In the data rows, zero lies at 4.5, halfway between 4 and 5.
Some points, one per row:
array([8, 1, 1, 0, 3, 4, 3, 5])
array([4, 4, 6, 7, 7, 3, 5, 4])
array([6, 1, 4, 7, 4, 5, 6, 6])
array([2, 5, 3, 5, 4, 4, 3, 2])
array([3, 3, 3, 4, 5, 4, 4, 4])
array([0, 9, 3, 4, 5, 3, 3, 2])
array([2, 5, 5, 8, 6, 5, 4, 3])
array([3, 4, 5, 6, 5, 5, 4, 4])
array([4, 5, 3, 7, 6, 4, 4, 3])
array([4, 5, 1, 2, 4, 5, 3, 3])
array([5, 6, 5, 4, 3, 5, 4, 4])
array([6, 0, 4, 8, 5, 5, 5, 5])
array([6, 4, 3, 3, 5, 5, 5, 5])
array([4, 7, 6, 6, 6, 4, 6, 6])
array([5, 5, 4, 4, 5, 4, 4, 4])
array([5, 3, 4, 7, 6, 5, 4, 3])
array([7, 1, 3, 4, 4, 6, 5, 6])
array([2, 5, 3, 5, 5, 6, 3, 2])
array([5, 2, 4, 4, 4, 5, 4, 4])
array([7, 4, 6, 5, 5, 6, 7, 7])
array([4, 6, 4, 4, 6, 4, 5, 6])
array([4, 4, 5, 9, 5, 5, 4, 3])
array([4, 3, 1, 3, 4, 5, 3, 4])
array([5, 2, 4, 6, 4, 5, 4, 5])
array([6, 2, 2, 5, 4, 4, 5, 6])
array([6, 3, 1, 1, 3, 5, 3, 3])
array([4, 6, 6, 5, 5, 5, 4, 3])
array([2, 7, 3, 3, 4, 3, 3, 3])
array([2, 7, 6, 8, 5, 4, 5, 4])
array([6, 5, 6, 5, 5, 5, 5, 5])
array([5, 6, 6, 5, 6, 5, 5, 5])
array([3, 3, 4, 5, 5, 5, 4, 4])
array([4, 8, 5, 2, 4, 4, 4, 4])
array([3, 8, 8, 4, 4, 3, 5, 5])
array([7, 2, 7, 9, 4, 6, 6, 7])
array([9, 1, 6, 2, 3, 5, 5, 7])
23 more points follow, each with its number after it:
array([6, 2, 3, 3, 4, 5, 4, 5]) 0
array([5, 5, 8, 6, 4, 4, 6, 6]) 1
array([4, 6, 5, 4, 5, 4, 5, 5]) 2
array([5, 8, 7, 1, 3, 4, 5, 5]) 3
array([5, 4, 1, 2, 5, 4, 4, 4]) 4
array([5, 3, 4, 3, 3, 4, 4, 4]) 5
array([9, 3, 6, 2, 2, 4, 6, 7]) 6
array([4, 3, 3, 4, 5, 4, 5, 5]) 7
array([4, 5, 4, 7, 7, 5, 6, 4]) 8
array([4, 5, 3, 2, 3, 4, 2, 3]) 9
array([6, 6, 6, 1, 4, 3, 4, 5]) 10
array([8, 3, 5, 6, 5, 5, 6, 6]) 11
array([3, 6, 4, 6, 6, 3, 5, 4]) 12
array([7, 0, 1, 3, 3, 6, 4, 6]) 13
array([5, 3, 4, 6, 5, 5, 5, 5]) 14
array([7, 0, 0, 5, 6, 7, 5, 5]) 15
array([5, 2, 4, 6, 4, 7, 5, 4]) 16
array([5, 3, 2, 6, 4, 6, 4, 3]) 17
array([7, 1, 4, 0, 1, 4, 4, 6]) 18
array([4, 4, 3, 6, 3, 4, 4, 3]) 19
array([5, 8, 4, 2, 4, 3, 5, 5]) 20
array([3, 8, 9, 0, 3, 5, 5, 6]) 21
array([4, 5, 4, 2, 4, 5, 4, 5]) 22
Which two of these numbered points are nearest to each point below, ignoring the 3 directions in which the first points spread most? Their numbers follow each, nearest first.
array([2, 6, 3, 8, 6, 4, 3, 1]) > 11 20
array([7, 1, 3, 6, 4, 5, 5, 6]) > 20 14
array([3, 6, 6, 6, 4, 4, 5, 4]) > 1 5
array([5, 4, 6, 5, 5, 5, 7, 7]) > 7 2
array([4, 8, 8, 5, 4, 5, 4, 4]) > 9 3
array([6, 5, 5, 6, 5, 3, 5, 5]) > 20 11
array([5, 5, 2, 2, 4, 5, 4, 4]) > 14 17
array([3, 5, 6, 3, 4, 4, 4, 5]) > 1 22
array([5, 1, 2, 4, 5, 5, 4, 5]) > 2 7
array([5, 4, 5, 4, 5, 5, 4, 5]) > 0 22
array([5, 5, 5, 5, 6, 5, 6, 5]) > 8 4
array([7, 4, 4, 4, 5, 5, 5, 5]) > 11 14
